What is the hidden score of each row? Scores go from 0 to 30, and 15 is about the middle. The score is a weighted sum of the row's numbers plus the product of two more (or one squared), each taken from its middle value.
array([-3, 8, 34, 2, -13, 34, 8, 18, 40, 7, -2, -4, 28, -7, -31, 24, -14, -22, 15, 10, 27, 28,
       31, 31]) -> 13
array([37, -6, -2, -10, 1, 48, 39, 32, 44, 6, 22, 22, 15, 4, -27, 15, 3, -23, 20, 5, 33, 35,
       27, 27]) -> 18
array([35, 11, -36, -28, 16, 13, 26, -11, -17, 0, 32, 34, -9, 21, 21, 15, 33, 18, 21, -1, 26, 27,
       16, 14]) -> 16
array([32, 17, -29, -48, 31, -7, 13, -12, -40, 4, 35, 34, -1, 21, 39, 23, 41, 34, 14, 20, 15, 16,
       4, 4]) -> 15
array([-11, 25, -36, 18, -38, -20, -11, -21, -2, -44, 0, -1, -36, -19, -24, -28, -28, 10, -33, -43, -32, -31,
       -40, -40]) -> 21
array([-32, 14, 17, 19, -25, -21, -38, -35, -27, -13, -40, -40, -19, -33, 13, -30, -43, 12, -40, -17, -26, -26,
       -39, -40]) -> 23
array([-33, 24, 4, 33, -38, -4, -30, -17, -12, -37, -27, -26, -30, -43, 1, -17, -51, 26, -28, -36, -21, -22,
       -29, -30]) -> 19
array([-10, -35, -31, 43, -3, 25, 31, 43, 31, 12, -12, -12, -35, -29, -43, 8, 7, 17, -3, -32, 4, 3,
       20, 21]) -> 12
array([-31, 23, -10, 6, -12, -49, -38, -45, -58, -23, -30, -32, -43, -20, 31, -25, -18, 34, -39, -18, -34, -34,
       -44, -43]) -> 22
array([-5, 23, 32, -23, 29, -4, -2, 23, 4, 34, -14, -15, 22, 2, 0, 27, 9, -12, 11, 38, 23, 24,
       6, 5]) -> 11
array([-20, 25, 33, -17, 34, -9, -2, 20, 7, 35, 7, 6, 32, -14, -12, 27, 27, 10, 7, 34, 19, 17,
       9, 7]) -> 12
array([-35, -26, 39, 42, -31, -10, -27, 14, 43, -21, -35, -35, 7, -26, -30, -40, -40, 7, -36, -30, -24, -22,
       1, 1]) -> 18
array([4, 23, 15, -17, 19, 21, 29, 28, 7, 19, 18, 17, 24, 18, 5, 22, -22, 26, 15, 17, 22, 24,
       20, 20]) -> 12
array([24, -7, -26, -29, 30, -10, 14, -6, -12, 13, 34, 33, -9, 8, 34, 12, 31, 46, 24, 9, 23, 24,
       22, 22]) -> 12
array([-26, -55, -22, 38, 13, -9, 19, 18, 4, 11, 15, 14, -37, -27, -44, -37, 18, 27, -25, -29, -12, -11,
       -37, -34]) -> 29
array([-14, -45, 24, -23, 1, -36, -31, -35, 19, -46, 9, 9, 21, 16, -1, -8, -31, 14, -16, 9, -10, -9,
       14, 14]) -> 26
array([24, -2, -4, -17, 7, 28, 33, 31, 33, 9, 27, 26, 15, 6, -14, 17, 14, -9, 17, 16, 25, 25,
       33, 33]) -> 12
array([-32, 1, -11, 19, -17, -45, -39, -49, -45, -27, -23, -22, -31, -21, 29, -26, -26, 34, -38, -16, -39, -41,
       -42, -40]) -> 18
array([41, -10, -33, -33, 10, 8, 22, -15, 6, -9, 32, 29, 1, 38, -2, 8, 32, -8, 17, 3, 17, 17,
       20, 19]) -> 21
array([35, -15, -3, -19, 6, 23, 35, 20, 32, 5, 22, 21, 25, 21, -10, 4, 20, -44, 32, 12, 19, 21,
       21, 22]) -> 13
array([-11, -52, -26, 25, -26, 10, -38, -19, -11, -29, -14, -12, -20, 1, 35, -41, -23, -25, -4, -24, -25, -26,
       -4, -2]) -> 16
array([-20, 19, -9, 6, -27, -1, -11, -6, 31, 7, 11, 10, -23, -34, -51, -19, 5, -23, 8, -14, -24, -24,
       14, 14]) -> 16
array([18, 0, 2, 8, 9, -27, 6, -10, -42, -17, -24, -25, -13, 23, 47, 0, -29, 28, -14, -20, 1, 0,
       -32, -32]) -> 13
array([-6, -24, -35, 14, -35, -31, -23, -48, -36, -38, -11, -10, -32, -8, 32, -37, -9, 6, -29, -31, -30, -29,
       -9, -10]) -> 17
array([33, -17, -38, -34, 13, -6, 25, -6, 4, 3, 37, 37, -12, 35, 17, 2, 22, -10, 16, 10, 20, 20,
       19, 19]) -> 18
array([-34, -40, -2, 16, -35, -32, -41, -29, -9, -31, -20, -18, -20, -18, 8, -40, 0, -29, -37, -24, -35, -34,
       -29, -30]) -> 18
array([22, -12, -23, -34, 31, -2, 18, 7, 9, 29, 27, 27, 7, 28, 19, -1, 38, -17, 17, 24, 15, 14,
       25, 27]) -> 16
array([21, -4, 15, -26, 28, -1, 9, -7, 1, 23, 0, 0, 22, 33, 22, 27, 33, -32, 28, 31, 14, 15,
       4, 5]) -> 8
array([-14, 24, -20, 0, -28, -5, -7, -25, 18, -16, 12, 14, -31, -4, -50, -18, 6, -34, -5, -27, -29, -27,
       4, 2]) -> 22
array([-30, 3, 13, 26, -28, -10, -43, -40, -19, -6, -40, -39, 5, -23, 6, -34, -30, -19, -36, 1, -36, -36,
       -38, -38]) -> 19
array([7, -5, -21, 36, 9, 34, 21, 57, 24, 22, 6, 6, -38, -20, -31, 12, -2, 33, 31, -31, 5, 4,
       32, 30]) -> 7
array([-17, 34, 33, -19, 35, -2, -2, 19, 6, 42, 7, 8, 25, -1, -14, 33, 18, -6, 16, 34, 22, 23,
       8, 8]) -> 12
array([-3, 1, 28, -6, -9, 23, 10, 8, 28, 15, 8, 7, 37, 10, -25, 18, 4, -41, 16, 6, 23, 21,
       13, 13]) -> 12
array([-23, 36, 26, 41, -51, 30, -23, -18, 0, -37, -37, -38, 8, -35, -15, 9, -49, 13, -27, -32, -24, -25,
       -20, -20]) -> 11
array([20, 29, -29, -37, 33, 4, 23, -5, -36, 13, 24, 23, 12, 26, 27, 25, 35, 34, 32, 29, 19, 18,
       22, 21]) -> 7
array([-43, 26, -29, -3, 4, -46, -43, -5, -2, 17, 9, 8, -34, -26, -2, -26, 22, 5, -16, -15, -31, -31,
       -3, -2]) -> 14
array([-17, 23, 32, -19, 18, -2, 7, 24, 8, 23, 6, 7, 29, -13, -23, 26, 24, 17, 0, 23, 21, 19,
       14, 16]) -> 11
array([-30, -10, -8, 27, -13, -31, -39, -19, -23, -19, -14, -14, -33, -48, 25, -36, -19, 37, -41, -22, -23, -24,
       -2, -2]) -> 19
array([-34, 11, -21, 16, -25, -37, -34, -18, -35, -30, -13, -15, -37, -32, 18, -40, -28, 40, -42, -25, -28, -28,
       -31, -32]) -> 22
array([-44, -16, 36, 36, -29, -19, -31, 4, 11, -1, -44, -44, -6, -27, -12, -45, -40, -18, -35, -11, -28, -30,
       -28, -30]) -> 19
array([15, -11, 28, -17, 37, 3, 10, 26, -11, 25, -11, -11, 35, 4, 27, 12, 29, 4, 27, 34, 12, 13,
       15, 16]) -> 5
array([18, -12, -24, 44, -40, -13, 0, -7, -5, -38, -18, -17, -30, -5, 5, -50, -48, -1, -14, -45, -14, -12,
       -19, -18]) -> 20
array([-22, 55, 21, 33, -40, 18, -25, -34, 0, -52, -23, -24, 10, -8, -9, 21, -40, -6, -40, -38, -27, -29,
       -19, -20]) -> 13
array([-15, -40, 29, 43, -36, -8, -18, 1, 24, -27, -34, -35, -4, -23, -26, -15, -51, -22, -14, -21, -30, -29,
       0, 0]) -> 19
array([-45, -8, 37, 21, -7, -40, -33, 1, -6, 7, -39, -39, 3, -18, 1, -32, -21, -8, -36, -6, -33, -34,
       -36, -37]) -> 14
array([22, -19, -27, -31, 32, -5, 12, 26, 9, 24, 26, 28, -14, 4, 17, -3, 19, 3, 15, 24, 28, 29,
       35, 34]) -> 22
array([-41, -6, 24, 18, -32, -42, -35, -42, -15, -19, -38, -37, -7, -4, 11, -25, -21, -37, -27, -10, -34, -32,
       -36, -35]) -> 14
array([-12, -26, -38, 21, -25, -32, -30, -41, -39, -28, 8, 8, -42, -21, 39, -39, 5, 22, -19, -28, -35, -33,
       4, 6]) -> 13
array([-19, 10, -33, 28, -34, -19, -25, -16, -15, -37, -3, 0, -30, -35, 6, -34, -28, 25, -36, -37, -27, -27,
       -24, -26]) -> 17
array([-43, 35, 6, 30, -45, -3, -31, -22, -1, -38, -29, -31, -29, -28, -13, 4, -44, 19, -26, -38, -20, -22,
       -25, -27]) -> 13
array([13, -7, -13, 10, 34, 1, 21, 20, -1, 20, 27, 27, -30, -5, 4, -8, 21, 29, 18, -16, -19, -18,
       12, 12]) -> 14
array([6, -32, -36, 5, -27, -18, -22, -49, -51, -35, -12, -11, -36, 21, 54, -42, -14, -18, -27, -26, -36, -36,
       -32, -31]) -> 27
array([-36, 53, 28, 18, -8, 1, -42, -24, -7, -18, -13, -13, 14, -33, 18, 28, -19, 31, -38, -23, -34, -33,
       -3, -2]) -> 6
array([17, -4, 23, -7, 0, 39, 27, 20, 42, 13, -4, -5, 31, 22, -21, 21, -4, -35, 28, 16, 33, 35,
       23, 21]) -> 13
array([-26, -42, 34, 49, -44, -3, -25, 20, 31, -21, -42, -43, 4, -20, -36, -22, -52, -12, -42, -19, -23, -26,
       5, 5]) -> 17
array([-41, 24, 39, 39, -40, 20, -31, -13, -17, -13, -41, -41, 14, -42, -9, -11, -25, 20, -11, -5, -22, -23,
       -40, -39]) -> 13
array([-13, -47, -15, 21, -18, -26, -40, -39, -8, -31, -33, -33, -4, -14, 10, -36, 25, -28, -20, -17, -38, -39,
       2, 1]) -> 12
array([22, 4, -17, -18, 17, 30, 25, 27, 24, 18, 28, 28, 13, 2, -12, -1, 14, 0, 23, 14, 26, 26,
       31, 30]) -> 18
array([15, 17, 19, -10, 13, 35, 25, 37, 28, 19, 20, 19, 22, 21, -13, 31, -6, 2, 26, 11, 32, 32,
       13, 12]) -> 11
array([0, 43, -30, 35, -24, 29, 14, 25, -17, 26, -25, -26, -26, -11, -30, 3, -5, -43, 10, -28, -5, -5,
       -34, -35]) -> 8
array([2, 9, 5, -18, 30, 3, 10, 6, -13, 16, 41, 40, 27, 32, 23, 24, 21, 23, 17, 18, 13, 15,
       12, 13]) -> 10
array([28, 41, -3, -14, 2, 45, 33, 11, -1, 5, 31, 32, 13, 14, -15, 21, -10, 23, 35, 8, 36, 39,
       26, 26]) -> 16
array([22, -10, -11, -16, 17, 32, 33, 26, 30, 14, 23, 23, 17, 9, -14, 17, 24, -11, 20, 19, 26, 26,
       32, 35]) -> 13
array([-4, -42, -33, 19, 27, 5, 25, 17, 16, 29, -6, -6, -43, -23, -17, -6, 1, 31, -8, -22, -3, -2,
       18, 16]) -> 25
array([-39, 33, 14, 31, -24, 13, -38, -30, -37, 27, -32, -32, -6, -15, 8, -43, 27, -15, -15, 19, -27, -27,
       -32, -32]) -> 18
array([-17, -34, -13, 28, -29, -39, -38, -33, -5, -17, -28, -28, -38, -27, 4, -41, -9, -21, -23, -26, -30, -31,
       -34, -33]) -> 20
array([20, -1, 27, -15, -8, 32, 30, -7, 31, -3, 1, 0, 29, 39, -18, 21, -4, -50, 23, 9, 21, 21,
       11, 13]) -> 15
array([-27, 28, -26, 21, -40, -16, -31, -9, 11, -19, 26, 24, -32, -24, -27, -35, -19, -6, -21, -37, -31, -31,
       -19, -19]) -> 18
array([-8, -15, -21, -8, -9, -28, -26, -31, -31, -19, -5, -3, -40, -5, 39, -22, -4, 21, -26, -20, -36, -36,
       -32, -31]) -> 24
array([-32, 6, 0, 37, -40, -8, -26, -24, -22, -43, -30, -29, -38, -31, -11, -29, -47, 21, -30, -41, -29, -30,
       -29, -29]) -> 22
array([-33, 8, -20, 1, -4, -19, -19, 1, 6, 10, 17, 18, -38, -42, -10, -31, 7, 15, -17, -20, -24, -25,
       -18, -20]) -> 20
array([29, -11, 7, -15, 3, 39, 31, 4, 37, 5, 9, 10, 25, 32, -24, 22, 11, -46, 31, 17, 19, 18,
       14, 16]) -> 15
array([20, 6, -13, -29, 36, 4, 19, 15, -5, 28, 19, 19, 13, 9, 16, 17, 33, 27, 23, 34, 17, 17,
       33, 34]) -> 10
array([-6, 32, 22, -14, 29, -9, 9, 29, 7, 31, 23, 24, 12, 4, -7, 22, 20, 28, 17, 24, 24, 22,
       17, 16]) -> 10
array([-5, 2, 23, 12, -16, 36, 5, 11, 37, 1, 14, 15, 29, -3, -41, -4, 1, -29, 17, 1, 22, 24,
       31, 30]) -> 19
array([-10, 40, -21, 29, -14, -6, -3, -6, 9, -41, -28, -28, -36, -8, 5, 3, -44, 4, -32, -33, -23, -23,
       -3, -4]) -> 13
array([32, -27, 11, 5, -1, 5, 17, -3, -29, -32, -28, -30, 17, 34, 27, 20, -29, 10, 2, -11, 19, 19,
       -39, -38]) -> 13
array([-35, 12, 27, 34, -22, 7, -28, 5, -25, 15, -31, -30, -4, -42, -13, -37, -9, 0, -21, 1, -23, -21,
       -30, -30]) -> 18
array([-3, -23, 4, 31, -49, -26, -29, -49, 16, -26, -38, -38, -27, -15, -7, -36, -21, -44, -19, -28, -27, -28,
       -35, -37]) -> 22
array([32, -2, -3, -25, 8, 15, 23, -3, 14, 9, 17, 16, 26, 39, -10, 15, 29, -41, 27, 15, 22, 21,
       6, 7]) -> 13
array([33, 7, -37, -38, 40, -9, 14, -14, -12, 18, 32, 32, -5, 33, 29, 7, 40, 12, 14, 23, 15, 14,
       17, 15]) -> 18
array([-31, -53, 25, 29, -22, -38, -20, 6, 3, -27, -35, -33, 7, 7, -22, -33, -33, 7, -40, -28, -34, -34,
       1, 1]) -> 22
array([-5, 30, 28, -30, 25, -10, 4, -5, 3, 29, -14, -13, 28, 17, -3, 27, 16, -24, 17, 32, 20, 22,
       -9, -9]) -> 11
array([-24, 16, 7, -9, 23, -29, -18, -7, -6, 30, 2, 6, 13, -15, -8, 14, 35, -2, 7, 29, -15, -14,
       27, 27]) -> 6
array([-18, -11, -23, 28, -57, -17, -31, -26, -21, -56, -4, -6, -37, -10, -3, -41, -26, 2, -37, -47, -26, -26,
       -12, -11]) -> 24
array([7, 16, 38, -8, -3, 25, 19, 20, 26, 19, -18, -18, 27, 10, -22, 28, -23, -31, 18, 14, 26, 25,
       3, 2]) -> 12
array([-41, 15, -6, 23, -20, -30, -38, -3, -27, -30, -10, -10, -39, -34, 13, -22, -37, 34, -29, -31, -29, -31,
       -32, -33]) -> 16
array([17, 37, -4, -38, 20, 11, 18, -14, -36, 8, 12, 11, 28, 38, 22, 26, 1, 15, 9, 25, 13, 13,
       7, 8]) -> 17
array([2, -25, -12, 11, -13, -4, -5, -13, -33, -13, -21, -20, -29, 3, 49, -40, -28, 19, -22, -17, -18, -19,
       -25, -23]) -> 28
array([-4, 40, 31, -23, 31, -5, 6, 0, -2, 35, -13, -12, 30, 4, -13, 17, 12, -10, 3, 38, 25, 25,
       -8, -7]) -> 18
array([-2, 36, 22, -30, 32, -23, -3, -3, -7, 28, -16, -15, 24, 9, 4, 30, 19, -19, 10, 41, 13, 12,
       -13, -14]) -> 10
array([-43, 20, 30, 24, -14, -30, -51, -29, -51, -6, -38, -39, -5, -32, 25, -3, -17, 36, -26, -1, -39, -41,
       -38, -39]) -> 8
array([-5, 18, 27, 1, -1, 18, 10, 21, 31, 14, -4, -5, 29, -10, -42, 19, -5, -22, 9, 11, 18, 19,
       10, 9]) -> 15
array([22, -3, -30, -24, 31, -7, 8, 6, -5, 13, 40, 41, -13, 16, 28, 10, 26, 28, 10, 17, 20, 18,
       27, 26]) -> 14
array([34, 0, -41, -38, 31, -14, 6, -8, -20, 3, 34, 35, -16, 29, 35, 16, 34, 31, 8, 19, 13, 13,
       14, 13]) -> 18
array([31, -4, -3, -30, 26, 8, 25, 0, 1, 16, 14, 14, 26, 22, 0, 31, 34, -9, 23, 32, 21, 20,
       19, 19]) -> 10
array([-35, 37, 0, 1, 12, -27, -21, 20, 28, 34, 15, 15, -30, -42, -27, -13, 11, 6, -8, -4, -28, -27,
       33, 34]) -> 12
array([1, 15, 37, -10, -7, 29, 12, 16, 43, 14, -10, -8, 32, 1, -33, 20, -3, -36, 16, 13, 24, 22,
       7, 5]) -> 14
array([23, 8, 24, -6, 18, -6, 16, -7, -21, 1, -24, -27, 14, 22, 29, 33, -37, 7, 6, 22, 11, 11,
       24, 24]) -> 10
array([16, -4, -19, -27, 33, 16, 17, 24, -8, 28, 29, 30, 10, 4, 13, 13, 35, 32, 21, 26, 21, 20,
       29, 29]) -> 14
array([-13, -15, -22, 35, -21, -24, -20, -11, -19, -36, -4, -4, -37, -44, 16, -32, -30, 32, -30, -32, -21, -21,
       -14, -13]) -> 24
array([-20, -37, 19, 34, -27, -22, -7, 13, 18, -16, -29, -31, -7, 4, -27, -24, -12, 8, -24, -33, -27, -27,
       5, 4]) -> 16
array([22, 3, -4, -9, 18, -43, 14, -12, -48, -23, -31, -27, -17, 26, 55, 12, -17, 24, -11, -10, 2, 2,
       -24, -24]) -> 9
array([-9, 25, 13, -1, -2, 16, 9, 24, 34, 16, -3, -4, 17, -21, -39, 29, 5, -24, 8, 10, 18, 18,
       14, 12]) -> 11
array([-38, -12, 30, 25, -21, -33, -37, -14, -8, -14, -35, -35, -11, -12, 11, -39, -30, -32, -25, -14, -31, -30,
       -38, -40]) -> 18
array([-31, 20, -38, -1, -4, -50, -42, -29, -21, -5, 18, 19, -31, -15, -2, -25, 2, -5, -25, -24, -42, -42,
       -24, -24]) -> 16
array([5, -16, -16, 32, 2, 39, 30, 41, 30, 9, 23, 22, -35, -7, -40, -23, 6, 3, -11, -44, -17, -15,
       0, 0]) -> 27
array([-45, 17, -14, 18, -15, -45, -48, -31, -39, -25, -5, -5, -38, -19, 16, -6, -22, 33, -38, -17, -34, -34,
       -36, -37]) -> 14
array([-27, 5, -15, 11, -15, -53, -37, -45, -57, -26, -12, -13, -27, -8, 44, -23, -19, 28, -35, -13, -38, -38,
       -38, -37]) -> 13
array([-20, -45, 32, 18, -4, -43, -45, -29, -17, 4, -33, -32, 3, -16, 8, -19, -19, -2, -28, 18, -39, -37,
       -21, -20]) -> 17
array([37, -17, -21, -24, 22, 9, 29, 3, 5, 20, 15, 16, 18, 32, -1, 12, 36, -27, 29, 26, 16, 16,
       14, 14]) -> 11
array([30, -17, 5, 24, -1, 34, 29, 21, 21, -4, 26, 25, -26, -10, -39, -19, -14, 2, 24, -46, -8, -8,
       -1, -2]) -> 28
array([-15, 20, 8, 6, -7, 16, 2, 19, 32, 0, -1, -2, 3, -17, -29, 11, -12, -19, 5, 8, -1, -2,
       36, 37]) -> 11
array([37, 15, -2, -16, 3, 36, 38, 1, 15, -3, 23, 24, 20, 37, -23, 26, 9, -32, 32, 12, 19, 19,
       12, 15]) -> 15
array([-32, 43, -16, 43, -34, 25, -30, -19, -21, 19, -34, -37, -29, -23, 1, -14, 20, -32, 1, -5, -10, -8,
       -34, -32]) -> 9
array([3, 4, 36, -3, 2, 27, 6, 20, 29, 17, -16, -15, 28, 14, -20, 31, -11, -36, 16, 20, 27, 25,
       21, 20]) -> 11
array([1, 23, 25, -25, 26, -3, 11, -2, 7, 29, -11, -11, 29, 25, -3, 28, 6, -22, 7, 26, 9, 11,
       -4, -5]) -> 11
array([29, 9, -14, -17, 25, 20, 21, 27, -10, 20, 34, 32, 2, 4, 1, 19, 22, 42, 26, 16, 23, 23,
       31, 31]) -> 13
array([7, 2, -28, 32, -33, -11, -4, -10, -18, -52, -14, -12, -35, -1, 9, -30, -44, 14, -24, -36, -23, -22,
       -26, -26]) -> 17
array([-17, -47, -8, 23, -11, -27, -50, -19, 7, -13, -27, -27, -19, -31, 14, -26, 21, 3, -3, -15, -34, -32,
       18, 18]) -> 8
array([28, -17, -33, -29, 26, 0, 20, 5, -5, 10, 37, 36, -6, 31, 11, 6, 40, 14, 28, 6, 20, 20,
       22, 23]) -> 15
array([12, -26, -28, -27, 34, -3, 21, 25, 20, 25, 28, 28, -11, 9, 17, -10, 27, -10, 6, 16, 25, 25,
       31, 31]) -> 22
array([11, -43, -23, 16, -15, -4, -14, -18, -35, -25, -2, -3, -16, 23, 54, -37, -23, 0, -5, -9, -7, -7,
       -22, -24]) -> 17
array([28, -5, -31, -31, 18, 13, 22, 15, 17, 15, 35, 35, 0, 6, 8, 5, 27, 6, 11, 13, 25, 27,
       19, 21]) -> 19
array([22, -8, -34, -29, 42, -8, 15, -6, -20, 23, 37, 35, -1, 22, 28, 6, 45, 23, 18, 27, 13, 10,
       18, 20]) -> 13
array([-4, 39, -31, 19, -32, -14, 4, 0, 13, -49, -12, -13, -30, -21, -38, 2, -37, -5, -17, -45, -25, -23,
       -9, -9]) -> 13
array([-26, 37, -2, 17, -26, -28, -37, -41, -54, -30, -21, -21, -18, -17, 24, -14, -21, 31, -37, -23, -35, -34,
       -35, -35]) -> 13
array([1, -42, -28, 19, 25, 1, 26, 42, 10, 38, 0, 0, -33, -35, -20, -10, -4, 28, 1, -16, -3, -3,
       18, 18]) -> 18
array([-9, -52, -32, 9, -16, -18, -37, -47, -44, -17, -16, -17, -25, 8, 60, -37, 2, -21, -14, -16, -31, -33,
       -15, -14]) -> 16
array([-34, -16, 19, 17, -6, -48, -38, -10, 2, -23, -29, -30, 0, -4, 7, -38, -21, 15, -47, -22, -30, -28,
       -14, -14]) -> 20
array([16, -22, -16, -28, 12, -14, 2, 1, 22, -16, 24, 24, -5, 20, 30, 30, -31, 2, -4, -5, 11, 11,
       26, 26]) -> 13
array([-37, -42, 8, 37, 24, -28, 5, 45, -8, 2, 14, 12, -29, -26, -28, -35, 14, 35, -23, -23, -26, -27,
       -13, -13]) -> 20
array([10, -2, 25, -24, 28, 10, 16, 25, 15, 45, 2, 1, 25, 13, 17, 17, 25, -15, 17, 30, 24, 22,
       26, 24]) -> 10
array([-29, -9, 4, 14, -3, -13, -29, 19, 7, 26, 32, 31, -26, -39, -27, -41, 7, 27, -6, -6, -23, -23,
       -6, -7]) -> 21
array([-19, -26, 15, 29, -40, -3, -23, -25, 16, 2, -40, -41, 11, -8, -25, -35, -34, -13, -39, 2, -31, -30,
       -46, -46]) -> 24
array([-25, -13, 25, 42, -32, 12, -6, 28, 24, -6, -34, -34, -7, -35, -39, -34, -15, -22, -29, -35, -21, -21,
       -17, -18]) -> 20
array([-11, 39, -28, 4, -28, -24, -10, -9, -3, -36, -30, -29, -32, -29, -22, 1, -28, 11, -29, -37, -29, -29,
       -22, -23]) -> 18
array([0, 31, 40, -24, 28, 5, 11, 36, 19, 36, -5, -7, 23, 7, -6, 29, 3, 6, 12, 33, 22, 20,
       -10, -10]) -> 11
array([23, 14, 16, -11, 16, 20, 26, 19, 16, 23, -2, -2, 29, 29, -7, 25, 2, -20, 25, 22, 26, 26,
       -2, -3]) -> 11
array([21, 14, -28, -33, 6, -10, -1, -37, -23, -15, 30, 29, 3, 29, 36, 13, 7, 7, 30, 13, 12, 12,
       18, 18]) -> 14
array([30, -8, -35, -22, 7, 7, 25, 4, 10, -6, 39, 38, -3, 21, 14, 2, 8, 16, -1, 2, 26, 29,
       21, 24]) -> 21
array([-33, -40, -10, 18, -23, -41, -43, -36, -21, -28, -17, -18, -25, -12, 15, -44, 2, -25, -44, -23, -36, -34,
       -38, -38]) -> 21
array([39, 5, 7, -18, -1, 30, 30, -4, 18, 2, 10, 10, 27, 47, -12, 25, 7, -41, 38, 10, 19, 19,
       1, -1]) -> 11
array([-45, -38, 32, 24, 4, -51, -18, 27, 3, 9, -31, -32, 3, -14, -19, -37, -17, 34, -37, -10, -36, -37,
       10, 10]) -> 19
array([3, 28, 32, -7, 3, 29, 18, 23, 40, 30, -10, -10, 29, -5, -38, 21, -15, -19, 2, 19, 31, 31,
       -5, -5]) -> 19
array([27, 25, -36, -30, 22, 2, 9, -22, -25, -5, 31, 29, -5, 10, 41, 30, 24, -2, 26, 12, 26, 26,
       17, 16]) -> 16
array([-18, 11, 23, -1, 20, -14, -5, 13, 15, 30, 19, 20, 23, -25, -28, 0, 18, 9, 14, 25, 7, 6,
       30, 32]) -> 23
array([30, -20, 31, 2, 0, 30, 26, 29, -11, -18, -20, -20, 30, 17, 22, 9, -14, 10, 21, 18, 20, 21,
       -10, -10]) -> 10
array([41, -3, -15, -16, 4, 26, 43, -3, 16, 4, 24, 21, 14, 36, -9, 9, 22, -33, 22, 8, 18, 17,
       20, 20]) -> 14
array([36, -30, -1, -22, 8, 14, 27, -10, -4, 2, -12, -11, 34, 30, 16, -7, 25, -28, 35, 15, 18, 17,
       -1, 0]) -> 12
array([12, 11, 24, -12, 16, 15, 21, -6, 6, 28, 6, 5, 29, 32, 9, 29, 20, -28, 21, 27, 14, 14,
       -8, -9]) -> 12
array([-18, 9, 7, -26, 33, -34, -12, -17, -9, 24, 7, 7, 18, -2, 2, 11, 37, -6, 18, 33, -8, -9,
       20, 21]) -> 12
array([-39, -57, 32, 32, 7, -34, -32, 36, 0, -8, -20, -23, 16, -30, -15, -12, -38, 25, -37, -18, -17, -15,
       19, 19]) -> 13
array([11, 21, 18, -14, 22, 36, 22, 26, 20, 25, 10, 11, 28, 17, -17, 27, -5, 1, 30, 14, 33, 31,
       15, 18]) -> 14
array([-9, 21, -28, 6, -3, -35, -13, -11, -23, -23, -22, -24, -27, -24, 15, -7, -26, 25, -34, -23, -28, -28,
       -40, -41]) -> 14
array([-12, 9, -35, 3, -2, -48, -28, -20, -45, -28, -3, 0, -22, -13, 19, -18, -9, 33, -25, -15, -36, -35,
       -40, -39]) -> 12
array([3, -14, -36, 6, -23, -26, -21, -44, -40, -39, -8, -9, -35, -2, 23, -30, -15, 19, -33, -30, -35, -36,
       -30, -30]) -> 25
array([-20, 13, 17, -12, 27, -15, -10, -1, -1, 23, 15, 17, 27, -4, -13, 30, 33, -8, 16, 31, 13, 14,
       12, 13]) -> 20
array([-28, 27, 30, -23, 33, -13, -10, 28, 4, 38, 5, 6, 20, -25, -11, 29, 28, 39, -9, 28, 18, 17,
       24, 25]) -> 13
array([-10, 8, -18, 22, -41, -25, -20, -19, -24, -35, -34, -33, -35, -41, 9, -19, -35, 25, -35, -30, -29, -29,
       -24, -24]) -> 15
array([-36, 21, 23, 21, -17, -10, -45, -31, -44, 0, -31, -31, 4, -40, 25, -14, -22, 33, -45, 9, -36, -40,
       -33, -33]) -> 14
array([-40, 34, 40, 27, -42, 18, -33, -16, -19, -13, -37, -38, 10, -52, -7, 6, -24, 27, -28, -12, -26, -26,
       -30, -29]) -> 9
array([21, -27, 31, 18, 30, 17, 13, 39, 8, 42, 31, 32, -11, -49, -16, -10, 4, 42, 22, -14, -9, -11,
       14, 15]) -> 26
array([-15, -24, -8, 41, -55, -22, -28, -44, 13, -41, -14, -14, -35, -13, -5, -40, -16, -53, -25, -44, -30, -30,
       -33, -32]) -> 28
array([-23, 27, 8, 27, -35, -4, -30, -37, -29, -34, -40, -40, -21, -24, 7, -5, -41, 22, -36, -30, -29, -31,
       -40, -42]) -> 17
array([-14, 14, 34, -24, 23, -12, -12, -5, -4, 26, 27, 26, 25, 10, 11, 21, 41, -7, 8, 34, 14, 13,
       4, 6]) -> 14
array([-34, -21, 13, 19, -17, -56, -46, -34, -18, -17, -34, -36, -12, -8, 24, -35, -11, -23, -30, -10, -43, -42,
       -43, -44]) -> 15
array([-30, -37, 2, 5, -12, -46, -45, -39, -19, -19, -25, -25, -6, -24, 15, -37, 15, -25, -36, -9, -41, -40,
       -32, -31]) -> 17
array([42, 5, -19, -13, 3, 25, 31, 1, 15, -5, 36, 37, 13, 28, -16, 11, 13, -13, 28, 11, 21, 22,
       22, 23]) -> 17
array([40, -10, -36, -29, 8, -14, 9, -24, -11, -22, 28, 27, -12, 43, 23, 22, 19, 13, 26, -4, 20, 19,
       8, 8]) -> 12
array([-33, -5, 21, 43, -41, 18, -17, 28, 27, -8, -36, -35, -3, -42, -50, -39, -47, -24, -37, -13, -21, -19,
       -36, -37]) -> 24
